Here are some rows, each followed by its group. Groups can overlap.
 -7  -2   4  -4 -23  20 -10   1   2 -33   7 -19  -7   3 -23  22 -24 -34 -26   8   8   3   4  -5 -18  -2  14  12 -14  24  11 d
 19  -8 -65  88  -2 -11  19   3   7   5  49  27  -3  58 -89 -55  40  55 -54   8  22  26   8 -10 -69  89  36  87 -78  38  54 e
-24 -19  49   0   9  20  16 -34  -8  42  -8 -32  33  14   6  22 -41   3  20   0 -24 -39   1  14 -11  14 -36 -10  21 -64  -5 f
 -6 -28 -22 -23  33 -26  28 -13   4  29  21  33 -43 -35  -2 -33 -11  21  -2   7  -3 -24 -19   1 -12  43  -1   7   1  14 -23 g
 -3 -36 -16  20 -50  19 -49  44  17 -11 -43  -2  27   5  -1   8  -3   5 -47  -6  -6  -3  -5  -8  13 -14  17  -5 -35   0  -7 h
-31 -18  21  -9 -17 -24  -3 -29  11  11 -23  16  -3  26   9   5  15  36  33   6   3 -22  10  24  -4  31   1   0   8 -22  17 g
-12  17  32  -3  49 -14  28  17 -28 -16 -21   6  -5  13  16  -4  -4 -27   0  30   3  -6 -14 -13  -6 -39 -25 -19   8  11   1 i
-18  -2   3   3  32   4  20  27 -20  -2  22  -7  12  19 -20  -5 -18   0   3  32 -11  -8  -9  -2  -2  -5   0  -4  39  15   8 i
 23  -3 -25  38  19 -45  12   3  36 -36 -36  60 -31  19  53 -31  64 -14  60 -31  -5  53   5  15 -28  43  -1  19 -16   3 -15 g
 92 -19 -37   1   9 -28  65 -19 -11  42  42  55 -83 -14 -55 -89  -9  16 -41  39  43   0  12   8 -88  80 -10  92 -57  59  68 e
 -9  -6  22  -9  -8   5 -22  -4  -1 -16 -43 -17  22  21  40  32  13 -16  42  13 -14  23   8  22   3 -16  -4 -39   9 -34 -20 f
-19  42  17  33  23  27   9  -1   1   0  53 -39  16  44   0  17  50   4   2   1  31 -11  31  -7 -20   8  21   2  32  19   4 d
-10 -18  67 -52 -46  40 -38 -47  57  16 -52 -23  49  -2  23  41 -35  25  20 -41 -48 -36 -28 -13  44 -37 -18 -52  -5 -89 -66 f
 40  -9 -24  -9  17 -31  51 -54 -49  62  18  58 -74  -6 -54 -93 -21   5 -64  31  14 -13 -10  13 -68  76  16 113 -47  39  52 e
 29  -1  31 -52 -12   5   8 -20  -8  46 -16 -11  -9 -19  16  -7 -19 -19  21  12  20 -34 -13 -21  -6 -17 -17 -25  -8 -36   6 f
 15  24  56 -40 -37  14 -55 -15  16  -8  -3  -5  19 -23  19  30 -43  12  -3  -6   2  20 -30  -1  13 -34   7   1   1  -9 -49 h
 -8 -29   8  -2  -6 -19 -42  -2  -4 -18  26  39  43  15 -10  16   5  29 -28 -24  10 -25 -27  11  42  17  13  10 -14   1 -25 h
 19  34   9 -56 -11  25  19  -1 -15   8   9 -40   1 -62  35  12 -27 -43  30   1  22  20  -5   7  19 -88   2 -35  12   6 -22 i
 53  66  18   6  46 -11  37   0  -9  23  -6   5  10   1  -9 -15  44 -37  27  45 -20   6   0 -17 -43 -12 -18 -11  28 -29   4 f
 18  31 -52  49  31 -70  -3  19 -19 -18  38  30 -36 -15  -9 -23  49 -29  -2  18  23  50  13 -12 -31  -3  36   0  -7  36   9 j
 83  31  63 -71   3  21 104  10 -15  90 -27 -45 -26 -59 -20 -33  -4 -19  41  56 -60 -31  32 -87 -34 -64 -42 -49 -51 -61 -14 f
-12   0 -66  69  33 -22   4  41  20   3  52 -18  -5  29 -50 -15  48  13 -43  41 -37 -17  10 -17 -46  35   4  20  23  13  26 k
-28 -20  34  20  -6 -20 -29  -3   2 -46 -33  19  15  42  12  18  26   0  32  10  20 -12  11   1  20  41  25 -10  17 -25 -11 j
-22   2  -1  38 -40  35 -52   9  43 -38 -49 -60  36  53   8  31  17  31  -4 -11  11  36  -9  -3  21 -22  27 -24  13 -10 -20 g
-38   5  14 -23 -14  10  -7 -13 -29 -11   5 -24  21  17  12  55 -58   4  -6 -15 -32 -25 -25  19  52  -5  -8 -21  32   2 -16 l
 17  20  36 -68 -42  22 -13 -56  13  31 -18  -3   5 -41  30   7 -39  13 -13 -34 -16 -33  18 -15  -3 -35  -3 -31 -26 -24 -39 d
-22 -28  50 -69 -48  18 -36 -29  31 -13 -36   0  19  10  40  52  -6  23  25 -47 -32 -30 -15  23  54 -29 -20 -46  31 -56 -54 k
 21   7  -4  18 -24   8 -46  34  -1 -10 -17 -12   0  26   1  16   9  -3 -22  26  26  29  10  11   9  -4  10   4  -7   9   1 h
 32  28  19   9  92  -1   7  27   1  19  29 -18 -16 -34 -18 -12 -30 -21  -2  76  -1 -11 -41 -19  16 -40  27 -19 -11   2  28 i
-37  -8 -34  38 -14  41  34  16 -21  32  30 -28  30   2 -48  13 -51  25 -11 -44   8 -22  16  -3  46  11 -20 -19  63 -15  43 l
 24  -2 -21  26  25 -25 -17   8  38 -19 -10  27 -31  -1  48 -22  16 -28  35 -23  -3  23  10   4 -15  48   9  19 -31  26  -7 g
-13 -16  -4  17 -29   2 -29  -3  -8 -36 -21 -12   7  44   0   9  18  36   7  -8  -6  14  -3   4 -25  26  21  28 -23   0 -10 e
 39  10  10 -28  -5  -8  22 -56 -14  10   0  31 -39 -53  23 -40 -31 -17  16   7  -7  22 -12  22  11  18   5  -1  -7  -2 -10 g
  7  12 -12  23  52 -41   7  35 -30 -27 -21  -2 -29  15   3  -3  18 -52  26  19   4  32  34 -21 -12  -9   8  -3  17   4  -7 j
 -9  -2   0 -17 -18  25 -22   9  -5 -40  -7 -16   1  25  23  30  32 -15  36  -3  -2   1  27  12 -10   1  22 -11   4  -8 -17 e
  72   18   -2  -11    9   -2   47   28    4  105   34  -10  -47  -59  -72  -49   14  -48   -9   62  -46  -10   50 -115  -85  -36  -37  -11  -37  -33   75 f
-62  23  -6 -12 -49  27  -5   8 -34  -3 -53   3   3 -31  30  30 -90 -11 -33 -17 -46  -5   2  26  45 -72 -31 -28  33  10  -8 l
-56 -43  22   2 -10  10 -52 -14  14   8  -9  -3  11  12  -9  37  12  17  16  -1 -55 -30 -44  10  41  -6  -8 -10  10 -30  -9 h
-13  36 -45  40  14 -29   0  46 -12   4  -4 -38  11   8 -12  10  44 -29 -47  25 -25  60 -11 -35 -24 -56  19 -21   7  -7 -48 k
 17  27  44  -9 -62   5 -41 -13  31   9 -43 -40  78  27  10  31 -35  32 -42 -41 -35  18   8 -15  10 -39  37 -39 -33 -26 -23 d
-49   9 -46  15  10  -8  41  15 -51   8  25  41 -39 -23 -49 -43 -26 -27 -12   5 -20  16   8  21  20  14 -50  27  43  48  64 l
-28  21 -39  54  57   0  45  46 -25  38  28  10  -7 -27 -57 -38 -40  -3 -28  24  15  14  -9  -2 -18 -13  -3  11  42  59  82 l
-13 -17 -41  60  47 -37 -20  31  14 -20 -15  29 -21  29  26 -25  45  -3  45 -26   5  35 -21  18 -15  30   7  27 -46   8 -10 g
 19  36  14   3  38 -28  16  25  -2   7  31   9 -42 -16  -1 -31  10 -27 -14  17  52 -31  20 -30  24  -5   3  13   9   6  20 i
-21  -9  -1 -10   0  14  -8   2  -4 -16   7  -4 -16  -8   5   2 -14  -1   2   0  -6  17  14  23  19   9  -8  -9  24  13  14 i
-14 -28  -4  45  -8   0 -37   5  29 -25   5 -31  35  46 -18  35  11  40  19 -28 -26  15 -16  -6  13   1  18 -36 -19 -23 -13 k
-16  18 -38   6 -13   0  20  29 -10  -8   8  59 -63 -35  11 -38 -28 -32 -20 -18  27  20  -2  13   9  21 -15  30 -15  38  16 g
 42  20 -51 -53   5  -3  13 -28 -30  65  69  42 -21 -63 -84 -51 -34 -18 -80  48  47 -10  31   1 -49  39  28  73 -29  70  46 d
-42 -35  46 -59 -17  24 -29 -31   5  27 -15  -9  29 -23  18  38 -40  12  28 -14 -34 -25  -3  28  58   3 -22 -25  -4 -46 -30 f
 12   2 -26  29  27 -60  -5   1 -39  -2  14  27  -3 -17 -11 -24  19 -26  -7  10   8  38  20 -10   9 -18  38 -13  -3   2  -2 j
-35 -47 -23  -7  -9 -19  -5 -42  -6 -31  -2  12 -15   1  25   6  -5   3  36 -26 -28 -19 -20  29  48  -1 -18  -7  13 -27 -25 j
  1   9  14 -24 -19  22 -10 -13  27   8 -42 -36  36   9  37  33  -2  -4  57 -20 -18  16  31   6  -3 -52 -41 -42  18 -60 -32 f
-20   0  10 -19 -17  24 -30 -11  18 -10  -5 -13 -10 -13  38  33 -51  -4 -26 -19 -19  23 -24  14  50  -3   7   3  -6   4 -13 j
 71  36 -18  -1  26 -26  59  -5 -73  -1  34   8 -79  11 -51 -49   3 -49   3  51  53  56  39  34 -50  23 -23  53 -22  29  79 e
 36  18 -24  -2   6 -11  -7  32 -17  19  -1 -12 -10 -29  18 -16   0 -20   4  29  33  14   0 -11  -9  -6  18  -7 -35   1  -2 i
-10  11   3  -8 -26  36  -3 -11 -18   1 -10 -29  27  21  37  36 -53   1 -13  -5  -5 -23  -9  15  -3 -15   5 -10   5 -10   2 d
 11 -29 -15   7   7 -21   4  10  27 -24  33  58  47  22 -17 -18  44  26 -38  51  13 -23 -14  18  43  14  37 -24 -27 -15  -3 h
  2  13  -1 -11   9 -20 -29 -12  -4 -27   0 -12   6   1  21  11  28 -33  18 -30 -30  12 -19 -15 -11 -40  17 -18  -3 -16 -15 j
-37 -15 -12  36 -24  18 -38   4  39 -12   7 -14  41  44  32  14   4  29  -1 -54 -41 -15 -16   0   9  15  26 -28  36 -36 -23 k
-57  -9   5  13 -29  18 -33  19   2 -23 -27  -8  27  24  24  53 -46  23   1 -32 -44  22 -13  34  46 -16  41 -33  20  -8 -14 l
-41  12  16  25 -36  48  -1  11   0  -9 -33 -45  66  -9  22  50 -76  28  -5 -43 -21  25 -13   6  32 -73  -2 -53  38 -28 -10 l
-12   7  -2   9  14 -34  -1 -38   1   9  -4  48 -31 -26   0 -12 -12   1 -38 -31 -22  -1   0 -13 -14   3  22   3   1  23  -9 j
  6  -8   3  -5 -25  10 -12 -20   6 -11   1  -3  11   3   3  12  -9  22  -9 -25 -22 -14 -10   7  11   6   2   6  -9  10 -11 e
-32 -49  46 -37 -60  39 -67 -52  71  29 -22 -29  59  -5  27  39 -54  40 -15 -73 -68 -39 -32 -15  56 -23 -19 -38 -23 -79 -86 f
-10 -23  -2   6 -61   9 -49 -31  14  17 -35 -14  30 -26  45   7 -37  -2   1 -44  15  -6  -2   5  15  -1 -32 -72  32 -10 -62 f
 10  15  15 -71  22   1   1 -17   9 -14   9  -4 -24  13   7  17  -3 -19  12  29  20  -1 -26  27   4  -4 -25  10  16 -11  -2 h
-10 -15 -15  -6   7  10   4  15   9  22  13 -11  51 -18 -21  11  20  21 -23   0 -25 -20 -14 -31  21 -20  -5  -8  13 -16 -31 k
 -6  12  13 -53 -11  25  -5   0  -6   5  35   0  18 -10   1  32  30  -8   2  20  19 -52  23 -14  -8  15 -16   8   1  32 -11 d
-22 -17  15 -26   0   2  16  -2  11  31 -12 -14  55   1  -7  17   6  -3  22   1  -5 -14   5 -14 -15  -2 -20 -13 -22 -34  13 d
  44   19  -64   59   60 -108   14   -8  -16   35   30   45  -35  -44  -27  -48   36  -38  -35    4   50   22   -9  -44    9   19   55   22    5   25   19 j
-15 -25  23   1  -7  19 -45 -28   5 -14  18 -31  42  47   3  44  39  11  11 -16   6 -18   7  15 -16  14  13   6  11 -11 -12 d
 26  -8   8 -16 -18   5  14 -19  -1 -11  -5   4 -10  24  -1 -29 -10  26 -31   0   6  32  15  -8 -14  42   8  29 -57  17  22 e
-47  -3  40   2   1  10 -20  -7   9 -16 -40 -28  27  31   3  35 -13   6  10   1 -12 -16  -5 -15  29  -8 -22 -16  29 -38   5 l
-11   0  40 -14  13 -42 -10 -49  -5 -24  18  14 -12   9  37  10  33   2  13 -32  -8  -7  -7  -9  68  12  16 -22  30 -36  -8 j
 23   0  16 -14 -30  31 -17   1 -13 -14 -33  -5   1  36  10 -19 -16  45 -14 -18   7  34  14  24 -23  13  30  16 -35   5  -9 e
-12 -28  32   4 -31  14 -47 -18  49 -42 -13   8   6  32  35  20   0  35 -20 -28   8  -6  16   6  33  52  14   7   2 -28 -42 h
 28 -17   1 -17   6  -4   4 -35  -7  18  -1  29 -40 -15 -20 -35 -23  10  -9 -25  24 -17  -4 -10   7  17 -12  25 -29   3  -3 g
  6   6   7 -23  39 -30  -9  42  20 -34   1  24  -8   8 -44   6  65 -14  -6  33  -4  -4  21 -17  22  10  26  20 -15   9  24 h
 20   1   0  24  29  -7 -31  20  -3 -29  -4  11  21  24 -11  -5  52  -3 -33  42  -1   7  -5  12  -8  -5  -1   6   4 -10 -16 h
-10 -15 -20 -75  -4   8  46  -8 -65  85  58  37 -71 -86 -74  15 -50  18 -23  49  -5 -96 -12 -32   7   6 -27 -17 103  33  27 k
-30   1 -11   8 -21  38 -14  12 -10  -6  -5  -9   1   7  28  31 -30   5  29  -7 -26  11 -13  14  22 -15 -27 -42  82 -21   7 l
 26   2  18 -11 -10  -8  26   3  -4 -24 -11 -30 -23  24  29  15  27  13  38  27 -10 -16   2 -12  -9  15  -8  -6  10 -19 -10 i
  8   3  36   1  19  -1   8  -3  15 -10   5 -14  -9  21  16   0  32 -30  35   9 -13 -43  12 -10 -11  20 -20   1   4 -30   7 f
 23  35  14 -28  22 -15   5   2 -10  -1   3   0  19 -35  -3  -2 -39  -3   3   7  30  -5 -10 -18  32 -69  12 -30  -6  48 -20 i
-48   8  16  13  -4  25   0   2 -14  13  15 -21  10  17 -12  17 -40   2  -7  -5 -24  14 -22  22  38 -32 -17 -40  27 -27  13 l
-31 -25  -5  62  15 -54   2 -53   3  -2 -29 -13  24  24  -4  -1  33  -1  43 -14  20  42 -20 -22  24  28  10 -33  31 -26   2 j
-11 -22 -18   4  -9  28   8  -9  -8  30  17   2  46  -8 -16  13 -18  39 -34 -10  -9 -20 -13 -21  10 -18  16  12 -26  -1   6 d
-20  16  -8  40 -48  30 -59  38  34 -17 -33 -69  38  12  17  30  -1  30 -23 -34 -30  26  -9 -47  19 -42  37 -41 -26  -8 -45 k
 57  18  16  -6  37  21   9   9   4  40  52  12  -2 -30 -17 -30 -26  -8 -50  34 -12 -16 -12 -12 -20 -58  18 -15 -30   8  31 h
Which 4 groups are nearest to each row below, nearest first, going by the distance to the group's nearest row?
  3  -8 -30 -32  -6  16  35   8 -78  47   6  -4 -44 -50 -78  -1 -35  24 -50  53  -9 -56   1 -59   0 -15 -20  -6 110  15  31: k i l g
Which 4 groups are nearest to each row below, nearest first, going by the average distance to the group's rows?
-13   2   1 -19   4  29   2 -10  -3   4   5 -12   7  -8  -4  32  -6   1 -11   5 -23  19  -4  -3   2 -23   3 -16   0  -2 -10: i d h l
  7 -26  -5  61  58 -29  25 -10  21  21  27   7 -26   4 -37 -43  28  17   4 -11  20 -18   3 -26 -36  47 -10  36   5   4  50: g j i e
  4 -24  54 -52 -29  11 -45  18  39 -23 -46 -22  37   0  33  41   8   4   8  -5  -2 -21 -12  23   6 -13  13 -17 -26 -33 -33: h d f i
Which 5 groups are nearest to each row below, nearest first, going by the distance to the group's nearest row?
 12 -16 -46  44  22   4 -11  32  13 -24  28  17  -1  13   8 -11  36   4   1 -17  15 -17  -5   5  -6  54   8  36  18  14  -1: g h e i k
  0 -43 -25  38 -42  -2 -19  13  45 -15  -2 -31  29  35   6   0  21  54 -14 -15 -19  17 -16 -32 -13   0  24 -15 -44 -38  -8: k e h g d
  1  63 -92  66  -2  19  55  25 -18  40  42   0   5 -59 -74 -47 -30  11 -58  -6  28  11  33  16 -27   1  20  12  42  96  92: l d g k j
Which 5 groups are nearest to each row below, nearest first, going by the distance to the centre of the group?
 15 -18   5 -14  10 -11   8 -14  31  31   0  -5   6   8  -6 -16  21   3  17 -17  -9 -28  10  -8  -8  29 -26   6  -9 -54  -3: f g d h k
 25  20 -78  36  97 -96  23  18 -37  11  61  47 -61  -8 -13 -53  90 -83 -12  46  42 -17  40 -19 -49  44  23  39  37  27  53: j e g i h
 37  45 -35 -24   4 -11  50  17 -40 -10   4  35 -59 -66  16 -36  -7 -76  14  11   5  41   5  15 -45 -23   2  16   4  74 -21: i g j e d
-48 -33   7 -31  45   8  -6  -4 -17  -5  40  20  -9   3 -29   7 -17  45 -28  15 -46 -74 -21 -42  27  14 -13 -14  79 -21 -16: k l h d i
-11 -23   9  35 -40  35 -42 -10  36 -29 -16 -29  50   5  27  34 -14  72 -35 -54 -48  11 -25   2  -3 -20  26 -18   1 -20 -27: k h d l f
Which 3 other groups have their centres nearest to the centre of group j, nearest first?
g h i
Which 5 groups are nearest to each row below, nearest first, going by the average distance to the group's rows?
   2   12  -80   16  109 -103   12    1  -39   40   64   25  -55  -46   -2  -71   38  -51  -37  -10   61  -14    9   -7   -9   32   44   27   53   47   31: j i g e h
  5  21  34   6 -19  -3 -42 -13  -2  -6 -40 -36  22   2  37   7 -29  11 -30  -8  -6  53 -29 -21  15 -46  35 -41 -37 -13 -32: h i d j l
 45  40  34 -52 -26   4  21   2  13  51  22 -36   7 -41  24 -12 -11 -18   9  12 -42  -9   0 -41   2 -27 -18 -34  -9 -27  -7: i f d h j
Which 3 other groups have their centres nearest to the centre of group f, nearest first?
d k i
Group i spreads out most along one direction. Which 3 other groups' directions of most spread are closest to that one, closest first?
l e g
Group h spreads out most along one direction. Which 3 other groups' directions of most spread are closest to that one, closest first?
f j l
Which 4 groups are nearest to each row below, nearest first, going by the distance to the centre of the group?
  1 -39 -15  69  32 -19  18  16  41 -21  -9  -7  11  51  28  -4  78  -1  52   8  11 -11   6   3 -42  58   2   4  -6 -24  -2: g j h k
-39  26 -58 -25  -9  10  74  -5 -52  67  23   1 -28 -68 -59 -31 -70 -28 -28  16  15 -25   5  -1  31  -4 -48  21  66  53  60: l i d e
 -2   0   4 -32 -12 -25  -2 -20 -12 -18 -19  28   2 -13  28  -7  -8   8  17 -25 -16  30   4  -9  27 -28   5 -21 -22   7 -18: j g h i
  51   11  -99   47   67 -123   81   52  -27    9   -6   64  -61   -4  -46  -83  -14  -42  -42   96   53   98   -9    3 -111   49   52   91  -66  107   66: e g j i
  7 -44   8 -29  10  -8  -4 -16  24 -14  16  32  -2   3 -49  -5  36  10 -35  36  30 -49  17  -6  29  27 -14  49 -17   4  29: h e d g
Group g spreads out most along one direction. Which 3 other groups' directions of most spread are closest to that one, closest first?
k d e
Which 3 other groups have their centres nearest to the centre of group l, nearest first?
k d i
Which 3 other groups have their centres nearest to the centre of group g, nearest first?
j h e
Which 3 other groups have their centres nearest to the centre of group k, nearest first?
h d l
Group k spreads out most along one direction. Which 3 other groups' directions of most spread are closest to that one, closest first?
g d l
Which 3 other groups have their centres nearest to the centre of group d, nearest first?
h k i
